In the data rows, 128 means zero.
Some points, one per row:
[105, 104, 110, 89, 125, 139, 101, 114, 116, 128, 136, 219, 121, 126, 106, 121, 152, 133, 106, 150, 87, 114, 117, 124]
[123, 154, 148, 144, 112, 123, 191, 131, 104, 178, 100, 115, 110, 125, 206, 155, 107, 116, 127, 114, 188, 188, 145, 149]
[122, 107, 113, 156, 110, 186, 144, 150, 112, 118, 162, 119, 118, 132, 192, 235, 110, 234, 247, 116, 109, 161, 112, 217]
[107, 111, 109, 116, 126, 180, 131, 100, 102, 166, 194, 213, 132, 107, 136, 186, 193, 249, 134, 136, 103, 116, 97, 156]
[123, 103, 112, 93, 128, 215, 110, 172, 119, 101, 180, 112, 172, 159, 135, 160, 105, 146, 225, 128, 81, 157, 98, 178]
[121, 92, 98, 103, 113, 141, 81, 130, 125, 93, 161, 121, 181, 123, 143, 175, 126, 151, 189, 148, 88, 126, 100, 130]
[124, 133, 121, 166, 106, 120, 175, 111, 104, 143, 115, 117, 109, 110, 227, 174, 106, 141, 158, 127, 140, 169, 126, 151]
[114, 149, 156, 243, 103, 93, 132, 104, 109, 115, 100, 83, 113, 103, 127, 93, 108, 103, 100, 99, 170, 111, 237, 117]
[106, 120, 138, 149, 96, 81, 95, 108, 99, 96, 67, 98, 127, 136, 78, 82, 102, 85, 89, 113, 99, 89, 148, 94]
[123, 129, 116, 180, 95, 126, 107, 126, 117, 109, 84, 98, 115, 120, 192, 140, 93, 134, 182, 110, 146, 146, 157, 151]
[121, 193, 110, 127, 113, 108, 168, 107, 113, 134, 96, 97, 114, 118, 77, 76, 98, 96, 86, 112, 128, 94, 109, 84]
[133, 98, 188, 140, 89, 141, 172, 156, 106, 230, 145, 118, 104, 166, 186, 186, 104, 146, 165, 114, 124, 213, 145, 236]
[169, 103, 111, 97, 121, 102, 71, 105, 113, 104, 101, 97, 120, 115, 70, 79, 94, 84, 87, 110, 91, 88, 93, 84]
[125, 98, 104, 96, 145, 112, 95, 106, 118, 104, 113, 136, 112, 117, 93, 93, 163, 104, 97, 113, 89, 93, 98, 87]
[137, 147, 122, 127, 100, 112, 104, 117, 89, 90, 75, 91, 125, 114, 59, 72, 100, 100, 110, 130, 127, 89, 115, 78]
[94, 152, 121, 211, 107, 108, 188, 84, 80, 159, 107, 141, 84, 123, 190, 255, 120, 172, 152, 110, 166, 196, 97, 174]
[124, 143, 170, 134, 106, 152, 195, 188, 98, 185, 113, 125, 99, 141, 189, 191, 106, 160, 144, 119, 166, 236, 126, 226]
[119, 91, 98, 101, 159, 123, 81, 110, 174, 96, 133, 122, 177, 124, 87, 99, 169, 107, 113, 134, 88, 92, 103, 90]
[122, 100, 105, 96, 140, 161, 91, 112, 176, 103, 226, 185, 182, 122, 95, 114, 238, 156, 127, 141, 90, 97, 97, 109]
[126, 192, 126, 163, 113, 111, 125, 111, 119, 111, 103, 82, 117, 110, 87, 70, 93, 93, 93, 123, 179, 96, 191, 87]
[107, 116, 107, 112, 124, 124, 90, 108, 125, 122, 104, 79, 106, 115, 83, 81, 98, 93, 100, 111, 73, 87, 108, 81]
[122, 115, 107, 83, 102, 130, 92, 108, 106, 125, 165, 238, 127, 127, 119, 129, 162, 142, 144, 149, 83, 136, 104, 121]
[123, 102, 130, 96, 122, 106, 97, 128, 113, 121, 112, 112, 120, 153, 114, 95, 116, 92, 98, 139, 105, 152, 93, 126]
[114, 143, 116, 140, 115, 127, 191, 120, 109, 166, 128, 146, 117, 116, 171, 180, 116, 162, 150, 116, 122, 130, 111, 140]
[129, 114, 115, 110, 119, 136, 86, 137, 112, 130, 170, 255, 100, 110, 129, 132, 179, 174, 113, 127, 92, 105, 104, 130]
[192, 111, 123, 99, 190, 125, 81, 105, 255, 88, 113, 107, 157, 124, 73, 61, 151, 104, 102, 117, 105, 113, 107, 93]
[117, 112, 144, 131, 111, 140, 147, 160, 112, 125, 145, 127, 120, 129, 255, 222, 105, 184, 243, 115, 126, 222, 133, 238]
[130, 98, 109, 96, 185, 118, 88, 108, 159, 100, 151, 153, 135, 114, 96, 107, 255, 107, 110, 128, 94, 97, 101, 96]
[123, 136, 127, 96, 117, 167, 84, 255, 107, 133, 96, 104, 100, 255, 124, 136, 91, 122, 123, 154, 100, 221, 94, 211]
[127, 114, 128, 110, 118, 200, 115, 169, 105, 133, 177, 182, 143, 168, 212, 242, 121, 235, 224, 149, 96, 209, 92, 247]
[122, 142, 124, 171, 113, 102, 96, 108, 111, 105, 95, 98, 112, 115, 83, 79, 92, 93, 89, 110, 137, 89, 182, 88]
[124, 118, 110, 94, 139, 132, 131, 109, 110, 105, 154, 193, 106, 113, 124, 118, 196, 148, 115, 132, 101, 98, 99, 117]
[121, 93, 112, 111, 163, 136, 86, 118, 191, 90, 195, 204, 153, 133, 73, 110, 221, 127, 125, 115, 90, 95, 102, 109]
[151, 150, 161, 217, 107, 100, 143, 115, 105, 109, 95, 100, 111, 101, 122, 109, 81, 88, 129, 93, 194, 133, 231, 97]
[128, 109, 136, 106, 112, 118, 137, 130, 120, 181, 123, 171, 90, 142, 151, 174, 113, 99, 110, 128, 131, 175, 93, 150]
[178, 99, 102, 94, 172, 105, 73, 106, 202, 94, 92, 97, 118, 113, 76, 81, 124, 84, 72, 109, 93, 85, 101, 83]
[104, 94, 117, 84, 136, 102, 106, 79, 131, 111, 88, 110, 149, 100, 74, 79, 87, 55, 103, 90, 99, 111, 71, 62]
[117, 188, 200, 173, 104, 130, 223, 144, 108, 193, 99, 116, 116, 124, 202, 154, 102, 123, 133, 111, 212, 206, 193, 183]
[130, 107, 120, 87, 119, 157, 94, 255, 107, 90, 103, 98, 122, 255, 111, 106, 96, 99, 121, 136, 95, 182, 108, 177]
[118, 105, 116, 122, 108, 170, 112, 167, 112, 110, 182, 121, 130, 131, 232, 255, 110, 228, 255, 116, 98, 188, 103, 239]
[160, 90, 105, 116, 255, 106, 81, 135, 172, 82, 111, 65, 120, 106, 86, 62, 131, 94, 93, 111, 74, 116, 97, 105]
[128, 104, 101, 93, 129, 150, 89, 115, 149, 96, 153, 138, 222, 132, 95, 111, 155, 123, 117, 195, 93, 109, 98, 110]
[127, 99, 99, 92, 163, 100, 93, 108, 213, 99, 98, 102, 151, 114, 80, 77, 130, 82, 98, 108, 90, 95, 100, 80]
[121, 234, 149, 117, 122, 112, 201, 121, 131, 224, 112, 121, 105, 126, 116, 117, 97, 123, 129, 124, 190, 132, 116, 146]
[131, 100, 109, 93, 228, 123, 85, 108, 177, 93, 153, 152, 133, 116, 88, 106, 213, 128, 118, 122, 89, 99, 103, 92]
[123, 114, 123, 103, 114, 121, 137, 124, 112, 173, 137, 176, 116, 130, 185, 152, 123, 134, 141, 129, 114, 160, 106, 158]
[115, 99, 102, 91, 133, 108, 121, 102, 149, 110, 161, 224, 109, 112, 105, 127, 255, 137, 109, 146, 78, 101, 102, 83]
[134, 138, 105, 198, 88, 116, 161, 91, 110, 99, 118, 96, 110, 107, 68, 84, 110, 81, 109, 137, 149, 78, 163, 81]
[118, 135, 138, 188, 114, 123, 145, 111, 119, 147, 94, 116, 107, 113, 201, 163, 99, 141, 142, 112, 155, 154, 153, 154]
[134, 98, 105, 93, 159, 115, 88, 106, 230, 98, 122, 106, 184, 119, 82, 82, 144, 95, 96, 127, 90, 94, 95, 87]
[150, 96, 129, 100, 131, 160, 94, 208, 110, 87, 139, 114, 128, 167, 189, 158, 101, 117, 148, 171, 89, 255, 87, 172]
[113, 98, 103, 98, 126, 125, 93, 123, 118, 121, 105, 135, 139, 130, 99, 114, 161, 108, 105, 211, 93, 112, 87, 90]
[105, 136, 106, 120, 123, 129, 134, 105, 137, 150, 144, 156, 121, 163, 213, 220, 121, 127, 146, 102, 126, 194, 92, 154]
[128, 169, 206, 129, 115, 111, 206, 123, 106, 209, 99, 117, 108, 118, 180, 123, 106, 115, 114, 116, 233, 160, 166, 135]
[112, 92, 104, 86, 108, 124, 111, 155, 99, 95, 112, 118, 155, 151, 107, 105, 115, 97, 122, 255, 90, 126, 108, 107]
[120, 228, 178, 187, 114, 107, 162, 109, 111, 149, 96, 96, 111, 114, 107, 85, 100, 94, 96, 111, 247, 107, 246, 96]
[127, 106, 115, 106, 122, 126, 137, 116, 108, 131, 157, 188, 111, 114, 222, 199, 140, 171, 170, 127, 122, 123, 100, 133]
[122, 110, 127, 104, 115, 165, 137, 161, 111, 152, 171, 193, 125, 164, 188, 190, 117, 192, 173, 141, 110, 175, 109, 216]
[130, 94, 102, 103, 123, 154, 91, 132, 116, 99, 220, 145, 149, 135, 198, 178, 118, 182, 244, 132, 98, 153, 99, 161]
[129, 113, 94, 94, 110, 102, 97, 100, 115, 111, 99, 94, 113, 119, 73, 87, 95, 81, 94, 105, 99, 77, 94, 90]
[121, 163, 109, 155, 116, 108, 130, 109, 114, 122, 96, 102, 102, 111, 86, 85, 106, 97, 93, 112, 125, 98, 128, 88]
[146, 90, 118, 70, 129, 84, 111, 127, 173, 116, 106, 102, 113, 113, 98, 83, 103, 110, 85, 121, 111, 84, 96, 97]
[135, 97, 102, 95, 153, 115, 84, 107, 222, 99, 159, 125, 202, 119, 81, 92, 177, 105, 100, 141, 89, 91, 98, 90]
[119, 99, 104, 112, 117, 145, 120, 103, 109, 144, 179, 226, 128, 121, 139, 193, 192, 174, 172, 132, 92, 130, 95, 149]
[117, 104, 111, 88, 104, 119, 127, 123, 113, 128, 130, 150, 125, 114, 198, 143, 120, 131, 150, 131, 113, 167, 110, 143]
[113, 107, 105, 122, 115, 112, 125, 99, 115, 102, 119, 102, 107, 106, 138, 136, 123, 137, 179, 119, 104, 114, 102, 110]
[115, 255, 157, 159, 110, 110, 188, 109, 113, 194, 94, 99, 110, 116, 98, 92, 101, 95, 92, 113, 220, 110, 146, 109]
[138, 109, 108, 102, 104, 96, 76, 107, 209, 96, 101, 101, 208, 100, 70, 86, 93, 90, 95, 131, 112, 75, 94, 75]
[108, 175, 173, 198, 96, 108, 162, 126, 110, 120, 86, 124, 126, 110, 114, 92, 105, 101, 84, 123, 208, 142, 172, 105]
[118, 255, 157, 241, 111, 113, 184, 112, 112, 157, 93, 101, 110, 114, 95, 97, 97, 95, 97, 114, 232, 106, 190, 100]
[179, 97, 107, 94, 175, 110, 85, 107, 227, 100, 88, 94, 123, 112, 83, 75, 113, 87, 92, 120, 93, 89, 100, 83]
[164, 100, 106, 98, 108, 108, 86, 108, 111, 97, 93, 95, 108, 116, 82, 77, 96, 93, 92, 116, 87, 86, 97, 89]
[164, 93, 103, 109, 164, 93, 106, 115, 225, 114, 144, 101, 180, 110, 98, 93, 176, 91, 142, 136, 111, 87, 106, 89]
[104, 198, 209, 217, 110, 115, 160, 103, 115, 111, 95, 98, 105, 112, 110, 81, 95, 95, 106, 122, 246, 117, 255, 115]
[129, 98, 106, 98, 194, 109, 89, 105, 139, 103, 113, 165, 118, 112, 90, 90, 221, 101, 99, 123, 92, 92, 98, 85]
Then 16 other points, each followed by its number:
[118, 148, 170, 129, 104, 140, 124, 168, 116, 173, 97, 125, 109, 144, 115, 136, 119, 113, 102, 135, 129, 178, 115, 174] 0
[120, 128, 115, 229, 111, 118, 144, 118, 113, 113, 102, 103, 107, 119, 135, 135, 100, 151, 141, 116, 115, 111, 137, 129] 1
[116, 187, 200, 223, 102, 97, 111, 113, 117, 121, 82, 77, 92, 103, 94, 91, 130, 106, 113, 126, 178, 122, 255, 102] 2
[117, 201, 142, 198, 106, 134, 255, 111, 104, 174, 105, 112, 110, 120, 158, 126, 100, 143, 119, 114, 210, 122, 176, 136] 3
[148, 99, 107, 90, 148, 101, 82, 106, 187, 94, 101, 101, 118, 118, 83, 73, 106, 94, 90, 107, 89, 94, 99, 87] 4
[220, 101, 106, 91, 148, 101, 84, 109, 154, 100, 97, 93, 112, 119, 82, 79, 98, 92, 91, 116, 89, 86, 92, 86] 5
[154, 103, 83, 107, 143, 119, 55, 117, 161, 86, 179, 137, 180, 133, 98, 116, 199, 106, 111, 130, 111, 97, 93, 110] 6
[124, 103, 129, 100, 111, 127, 117, 106, 91, 163, 93, 188, 112, 112, 137, 159, 172, 140, 117, 130, 86, 89, 94, 128] 7
[119, 151, 122, 239, 110, 109, 134, 109, 108, 113, 95, 92, 111, 112, 102, 94, 98, 98, 99, 111, 142, 100, 175, 93] 8
[123, 102, 108, 105, 163, 98, 92, 111, 126, 121, 161, 195, 123, 116, 112, 135, 220, 148, 126, 102, 88, 92, 95, 83] 9
[122, 93, 121, 114, 114, 167, 90, 178, 111, 129, 122, 132, 160, 231, 113, 133, 116, 135, 113, 242, 110, 134, 84, 155] 10
[116, 97, 110, 91, 125, 114, 124, 114, 120, 107, 145, 163, 109, 113, 156, 132, 146, 143, 145, 113, 91, 110, 101, 103] 11
[124, 96, 107, 95, 122, 105, 82, 108, 167, 102, 98, 90, 126, 115, 85, 81, 103, 92, 93, 112, 90, 91, 102, 79] 12
[128, 177, 175, 187, 114, 101, 155, 119, 121, 115, 96, 82, 110, 112, 89, 72, 107, 111, 85, 108, 223, 98, 255, 90] 13
[117, 123, 134, 122, 117, 126, 195, 152, 130, 172, 123, 117, 110, 116, 255, 154, 102, 158, 150, 115, 154, 173, 138, 169] 14
[151, 105, 110, 82, 122, 214, 108, 153, 122, 128, 231, 234, 149, 151, 136, 196, 146, 221, 169, 174, 90, 157, 74, 164] 15
Which three of these numbered points are nearest to each point below, ignoring the 3 directions in which the first points spread most? Their numbers follow each, nearest first.
[122, 97, 106, 96, 124, 106, 83, 103, 159, 100, 97, 98, 112, 114, 82, 78, 99, 89, 86, 113, 92, 92, 101, 84] > 12 4 11
[154, 99, 109, 95, 176, 104, 84, 107, 238, 98, 103, 95, 126, 116, 84, 82, 132, 93, 92, 113, 91, 88, 103, 84] > 4 12 14
[95, 213, 125, 154, 128, 133, 255, 127, 114, 198, 115, 94, 105, 119, 119, 113, 94, 129, 102, 125, 184, 132, 120, 121] > 3 14 4
[140, 100, 105, 98, 120, 103, 87, 104, 146, 99, 96, 96, 113, 112, 82, 76, 100, 92, 87, 117, 92, 91, 104, 86] > 12 4 11
[120, 121, 159, 117, 112, 137, 122, 212, 113, 140, 101, 110, 112, 177, 111, 116, 103, 114, 105, 126, 124, 175, 119, 184] > 0 9 13
[123, 140, 146, 220, 119, 108, 111, 108, 114, 108, 89, 98, 104, 117, 92, 82, 102, 98, 97, 115, 161, 109, 255, 98] > 2 13 8
[116, 101, 93, 103, 132, 144, 84, 125, 125, 109, 166, 134, 182, 136, 112, 139, 180, 109, 148, 187, 85, 133, 103, 104] > 6 8 9
[126, 96, 120, 111, 101, 117, 111, 115, 97, 153, 100, 134, 121, 135, 84, 110, 146, 87, 82, 141, 111, 109, 106, 101] > 7 0 9
[121, 198, 199, 187, 117, 103, 150, 113, 109, 128, 93, 95, 107, 117, 102, 86, 95, 96, 97, 117, 255, 109, 253, 97] > 13 2 6
[123, 240, 150, 158, 108, 120, 246, 126, 109, 193, 96, 102, 110, 113, 109, 105, 99, 107, 98, 118, 233, 126, 146, 117] > 3 0 15
[127, 124, 124, 212, 104, 122, 180, 122, 129, 137, 124, 121, 110, 136, 180, 148, 94, 160, 190, 90, 127, 125, 145, 151] > 1 8 4
[130, 119, 103, 95, 218, 105, 87, 108, 142, 100, 118, 170, 123, 129, 82, 107, 225, 113, 98, 117, 81, 80, 107, 85] > 9 4 0
[125, 166, 186, 231, 130, 150, 141, 137, 117, 141, 92, 91, 132, 93, 101, 90, 118, 109, 114, 101, 176, 117, 255, 116] > 2 13 8
[114, 98, 107, 104, 118, 185, 93, 131, 131, 99, 251, 181, 203, 141, 117, 139, 145, 175, 155, 163, 95, 111, 99, 126] > 15 6 13
[134, 98, 112, 102, 231, 106, 86, 116, 149, 100, 125, 147, 117, 111, 90, 92, 244, 109, 99, 105, 96, 86, 97, 95] > 9 4 0
[107, 185, 208, 143, 114, 114, 191, 142, 112, 214, 102, 103, 110, 121, 141, 126, 97, 110, 110, 115, 209, 172, 150, 161] > 0 4 12
[248, 103, 121, 91, 165, 109, 78, 105, 133, 87, 86, 107, 108, 116, 95, 92, 85, 96, 92, 97, 95, 90, 111, 91] > 5 4 11
[121, 117, 131, 131, 128, 151, 164, 171, 104, 186, 133, 160, 119, 137, 177, 205, 124, 167, 136, 147, 153, 223, 120, 219] > 0 4 9
[122, 176, 169, 167, 112, 153, 250, 171, 112, 187, 123, 123, 114, 132, 182, 180, 106, 170, 149, 113, 187, 176, 155, 222] > 3 4 0
[121, 100, 103, 100, 121, 137, 85, 113, 132, 101, 168, 117, 125, 113, 100, 125, 125, 173, 159, 111, 96, 93, 90, 104] > 12 11 4
[155, 109, 105, 88, 160, 96, 77, 104, 227, 113, 124, 130, 114, 116, 74, 76, 135, 91, 98, 119, 81, 100, 91, 90] > 4 12 5
[116, 128, 113, 186, 112, 117, 96, 104, 113, 104, 88, 98, 110, 124, 88, 78, 110, 88, 95, 107, 147, 100, 185, 77] > 8 1 12
[118, 96, 114, 90, 119, 152, 93, 128, 112, 108, 210, 219, 145, 155, 129, 149, 157, 157, 160, 171, 95, 125, 104, 146] > 15 13 6
[113, 104, 104, 88, 109, 153, 84, 178, 112, 95, 120, 108, 182, 255, 107, 111, 113, 108, 113, 231, 90, 138, 94, 133] > 10 15 6
[123, 107, 113, 102, 121, 128, 109, 114, 112, 146, 127, 178, 120, 122, 119, 139, 169, 123, 115, 147, 94, 118, 101, 128] > 7 0 9
[121, 221, 239, 166, 105, 107, 182, 120, 117, 154, 87, 103, 104, 135, 108, 83, 107, 110, 91, 99, 255, 124, 254, 111] > 13 0 2
[114, 134, 135, 143, 110, 125, 163, 128, 115, 134, 116, 110, 112, 121, 255, 142, 106, 133, 157, 116, 161, 191, 150, 147] > 14 11 4
[155, 105, 102, 100, 177, 111, 84, 108, 255, 102, 114, 96, 142, 112, 82, 83, 138, 86, 93, 115, 97, 94, 101, 87] > 4 12 14
[124, 99, 104, 99, 157, 120, 96, 110, 133, 105, 160, 154, 128, 110, 110, 120, 216, 134, 125, 117, 94, 99, 97, 98] > 9 11 12
[122, 148, 118, 255, 107, 121, 179, 111, 114, 142, 95, 104, 102, 114, 131, 134, 108, 138, 132, 100, 140, 130, 142, 129] > 1 8 12
[148, 98, 99, 97, 119, 94, 91, 107, 148, 96, 90, 95, 119, 113, 82, 87, 111, 96, 87, 116, 91, 92, 94, 80] > 12 4 11
[117, 157, 118, 193, 113, 108, 115, 104, 113, 106, 93, 96, 118, 116, 86, 82, 96, 88, 90, 108, 153, 97, 186, 86] > 8 1 12
[255, 99, 102, 104, 133, 106, 89, 114, 126, 101, 95, 86, 106, 120, 88, 77, 97, 89, 87, 113, 96, 93, 97, 80] > 5 4 11
[114, 157, 143, 137, 115, 107, 215, 117, 107, 143, 131, 112, 121, 114, 220, 139, 98, 139, 148, 126, 171, 153, 157, 121] > 14 11 3
[255, 98, 102, 97, 149, 104, 87, 108, 147, 95, 96, 96, 113, 112, 82, 76, 103, 90, 91, 115, 94, 95, 95, 87] > 5 4 11
[139, 100, 105, 85, 215, 105, 92, 107, 205, 95, 110, 114, 121, 121, 73, 90, 142, 102, 96, 113, 99, 89, 92, 84] > 4 12 9
[119, 98, 100, 87, 121, 130, 97, 132, 116, 97, 94, 114, 179, 180, 94, 110, 120, 91, 91, 255, 85, 99, 105, 110] > 10 3 7
[122, 101, 110, 104, 115, 255, 113, 161, 115, 105, 152, 127, 140, 142, 106, 184, 129, 198, 153, 137, 95, 127, 99, 185] > 15 3 13
[122, 106, 104, 101, 120, 152, 97, 125, 124, 120, 212, 218, 148, 135, 125, 143, 168, 163, 149, 147, 92, 116, 111, 145] > 15 6 13
[127, 109, 98, 87, 115, 137, 80, 114, 126, 107, 177, 120, 255, 137, 113, 116, 115, 125, 155, 164, 89, 102, 92, 119] > 6 3 15
[117, 212, 222, 194, 112, 105, 171, 113, 111, 140, 89, 96, 110, 119, 128, 95, 98, 102, 106, 99, 255, 127, 245, 103] > 13 6 2
[128, 109, 114, 121, 123, 118, 89, 111, 116, 87, 95, 107, 198, 169, 54, 84, 98, 99, 93, 255, 117, 89, 92, 63] > 10 15 3
[128, 143, 129, 154, 128, 114, 154, 96, 115, 142, 104, 119, 106, 116, 235, 144, 89, 94, 132, 132, 166, 174, 167, 125] > 14 11 4
[132, 170, 255, 128, 146, 121, 121, 115, 138, 145, 90, 102, 116, 142, 103, 91, 98, 98, 85, 132, 234, 103, 255, 116] > 13 2 0
[255, 99, 103, 94, 178, 105, 86, 108, 162, 99, 96, 94, 112, 113, 81, 78, 106, 89, 87, 112, 88, 92, 99, 82] > 5 4 9
[118, 95, 108, 93, 115, 158, 91, 145, 114, 100, 136, 136, 170, 216, 102, 125, 123, 117, 121, 255, 91, 129, 97, 139] > 10 15 3
[137, 99, 110, 96, 111, 158, 91, 178, 111, 126, 128, 132, 157, 255, 87, 111, 102, 117, 111, 205, 85, 124, 99, 141] > 10 15 0
[112, 112, 111, 137, 108, 178, 125, 139, 107, 111, 180, 132, 125, 127, 211, 254, 122, 235, 255, 121, 110, 158, 114, 212] > 1 8 12
[116, 119, 180, 102, 117, 118, 120, 155, 117, 170, 103, 115, 109, 162, 140, 114, 98, 109, 106, 128, 126, 180, 118, 153] > 0 9 4
[184, 109, 83, 98, 156, 108, 92, 105, 221, 89, 83, 89, 120, 113, 65, 70, 123, 70, 88, 99, 96, 103, 104, 83] > 4 5 12
[117, 183, 186, 195, 115, 109, 132, 109, 112, 126, 88, 90, 109, 111, 105, 93, 98, 91, 95, 123, 228, 102, 255, 90] > 13 2 6
[123, 96, 106, 94, 118, 160, 94, 132, 121, 100, 129, 121, 210, 157, 104, 122, 134, 114, 121, 255, 89, 122, 100, 117] > 10 15 3
[114, 169, 152, 255, 109, 104, 166, 98, 112, 112, 96, 98, 118, 122, 124, 85, 101, 96, 103, 119, 194, 117, 215, 110] > 8 1 13
[255, 93, 100, 96, 158, 105, 82, 112, 163, 103, 91, 91, 109, 119, 75, 82, 112, 83, 94, 115, 80, 83, 103, 75] > 5 4 9
[114, 89, 107, 106, 101, 255, 100, 163, 114, 103, 233, 143, 163, 140, 105, 184, 135, 224, 218, 136, 87, 119, 99, 194] > 15 13 8
[116, 210, 204, 133, 105, 111, 170, 119, 114, 202, 89, 100, 104, 121, 101, 99, 99, 103, 95, 115, 211, 114, 156, 118] > 0 12 4
[118, 246, 125, 139, 105, 113, 225, 121, 124, 180, 90, 103, 107, 101, 94, 103, 98, 109, 101, 127, 214, 106, 123, 99] > 3 4 12
[127, 103, 95, 142, 103, 193, 95, 130, 120, 93, 123, 100, 114, 113, 153, 164, 109, 195, 209, 125, 101, 132, 110, 169] > 1 8 12
[119, 107, 108, 167, 115, 116, 121, 117, 103, 106, 113, 102, 107, 117, 180, 147, 100, 135, 178, 115, 109, 133, 124, 134] > 1 8 11
[118, 151, 122, 205, 115, 111, 157, 112, 110, 118, 95, 98, 110, 114, 103, 89, 97, 95, 99, 114, 164, 100, 171, 93] > 8 1 12
[124, 97, 111, 97, 137, 163, 102, 103, 157, 105, 233, 208, 210, 136, 111, 131, 194, 179, 148, 172, 98, 100, 99, 119] > 15 6 13
[128, 121, 127, 125, 99, 119, 139, 98, 136, 154, 113, 120, 110, 108, 114, 130, 134, 94, 137, 106, 80, 80, 114, 95] > 12 11 4
[123, 98, 105, 95, 166, 114, 86, 107, 125, 109, 124, 155, 116, 109, 101, 111, 193, 124, 107, 115, 92, 98, 97, 97] > 9 11 12
[136, 175, 186, 231, 125, 91, 161, 131, 107, 125, 83, 96, 106, 136, 138, 138, 95, 122, 122, 111, 231, 116, 255, 120] > 13 2 6
[114, 108, 138, 99, 110, 122, 111, 172, 110, 137, 108, 119, 112, 169, 130, 125, 100, 103, 112, 148, 115, 193, 106, 164] > 0 9 12
[179, 99, 102, 96, 196, 108, 84, 110, 220, 101, 114, 118, 128, 111, 79, 84, 168, 96, 85, 120, 91, 86, 101, 82] > 4 5 14
[122, 185, 145, 132, 119, 141, 255, 136, 112, 224, 114, 133, 112, 121, 168, 153, 112, 147, 137, 117, 175, 149, 131, 170] > 3 14 4
[255, 95, 109, 95, 182, 116, 84, 100, 196, 91, 96, 86, 115, 119, 79, 87, 106, 89, 94, 110, 85, 87, 103, 86] > 5 4 12
[122, 97, 109, 97, 130, 153, 90, 121, 142, 106, 241, 200, 192, 140, 122, 146, 192, 156, 159, 166, 89, 117, 96, 129] > 6 15 13
[118, 98, 108, 100, 112, 179, 92, 178, 112, 99, 139, 108, 212, 195, 109, 141, 120, 114, 140, 229, 91, 152, 100, 147] > 10 15 6
[127, 102, 109, 94, 158, 120, 98, 110, 134, 102, 165, 184, 119, 116, 102, 107, 228, 133, 117, 115, 91, 94, 100, 96] > 9 11 4
[118, 194, 163, 207, 111, 122, 248, 123, 107, 191, 106, 121, 117, 116, 200, 151, 104, 146, 141, 111, 205, 151, 191, 161] > 3 14 4
[121, 97, 101, 82, 129, 173, 78, 135, 127, 90, 200, 123, 249, 152, 107, 129, 104, 122, 182, 125, 109, 110, 95, 127] > 6 15 13
[219, 104, 100, 106, 203, 105, 89, 111, 139, 103, 96, 93, 107, 114, 82, 81, 109, 89, 99, 113, 88, 95, 104, 94] > 5 4 9
[122, 100, 108, 99, 134, 153, 88, 112, 173, 100, 219, 175, 198, 126, 96, 115, 200, 141, 122, 147, 91, 97, 103, 108] > 6 13 15
[118, 130, 157, 125, 111, 166, 170, 217, 110, 162, 121, 127, 113, 164, 159, 168, 106, 168, 133, 125, 151, 202, 120, 221] > 0 3 9
[222, 109, 108, 102, 203, 96, 85, 104, 157, 100, 101, 99, 107, 117, 86, 82, 120, 88, 93, 120, 94, 91, 99, 89] > 5 4 9
[117, 125, 124, 106, 110, 138, 147, 148, 107, 183, 109, 127, 112, 139, 117, 132, 114, 119, 107, 144, 127, 149, 103, 144] > 0 7 12
[111, 102, 125, 91, 119, 124, 91, 164, 112, 97, 128, 89, 254, 171, 95, 98, 111, 103, 105, 222, 94, 133, 94, 108] > 10 6 15
[105, 192, 133, 124, 131, 109, 233, 106, 95, 175, 89, 79, 102, 125, 124, 111, 84, 103, 110, 105, 205, 121, 135, 118] > 3 11 4
[239, 88, 100, 99, 174, 96, 71, 105, 208, 102, 86, 83, 111, 109, 72, 80, 103, 97, 82, 114, 91, 85, 101, 93] > 5 4 12
[128, 98, 99, 87, 130, 106, 91, 98, 133, 101, 77, 77, 109, 110, 76, 93, 98, 74, 79, 114, 105, 93, 101, 83] > 12 11 4
[222, 86, 114, 90, 225, 125, 82, 105, 142, 90, 98, 101, 112, 109, 75, 72, 109, 89, 91, 128, 82, 91, 103, 87] > 5 4 9
[118, 100, 111, 94, 131, 116, 80, 108, 156, 97, 167, 148, 160, 119, 93, 94, 136, 116, 112, 131, 89, 97, 98, 96] > 12 4 11
[116, 219, 124, 131, 112, 105, 211, 105, 109, 193, 94, 101, 108, 121, 121, 97, 105, 99, 101, 122, 193, 108, 131, 103] > 3 12 4
[122, 97, 102, 94, 118, 117, 90, 130, 112, 101, 114, 121, 135, 153, 108, 119, 115, 93, 107, 240, 94, 148, 102, 110] > 10 0 12
[231, 99, 113, 95, 239, 111, 87, 105, 196, 89, 101, 103, 104, 106, 85, 74, 148, 94, 96, 116, 102, 82, 106, 84] > 5 4 9
[117, 109, 123, 109, 118, 126, 121, 126, 108, 120, 198, 155, 116, 121, 232, 190, 110, 197, 234, 114, 107, 138, 112, 161] > 11 12 4
[119, 109, 109, 110, 115, 102, 112, 109, 112, 109, 114, 121, 112, 114, 140, 125, 121, 123, 126, 111, 98, 101, 107, 98] > 11 12 4
[117, 255, 175, 183, 115, 113, 226, 125, 117, 212, 93, 94, 111, 130, 107, 94, 108, 105, 120, 110, 255, 98, 192, 106] > 3 0 15
[117, 96, 109, 97, 109, 151, 82, 228, 108, 96, 114, 103, 135, 255, 97, 103, 100, 106, 116, 170, 92, 142, 95, 148] > 10 0 15
[118, 112, 113, 121, 114, 116, 125, 114, 111, 107, 130, 124, 110, 117, 183, 161, 114, 147, 161, 117, 108, 122, 105, 114] > 11 12 4
[105, 111, 129, 86, 151, 137, 99, 152, 146, 130, 131, 120, 255, 134, 103, 83, 127, 96, 124, 240, 80, 96, 83, 94] > 10 3 15
[116, 101, 114, 104, 114, 185, 93, 188, 115, 108, 167, 133, 189, 214, 133, 172, 115, 147, 175, 212, 95, 165, 97, 175] > 10 15 6
[148, 119, 127, 104, 139, 89, 85, 107, 255, 98, 147, 111, 115, 124, 107, 66, 118, 78, 126, 132, 93, 96, 121, 99] > 4 12 14
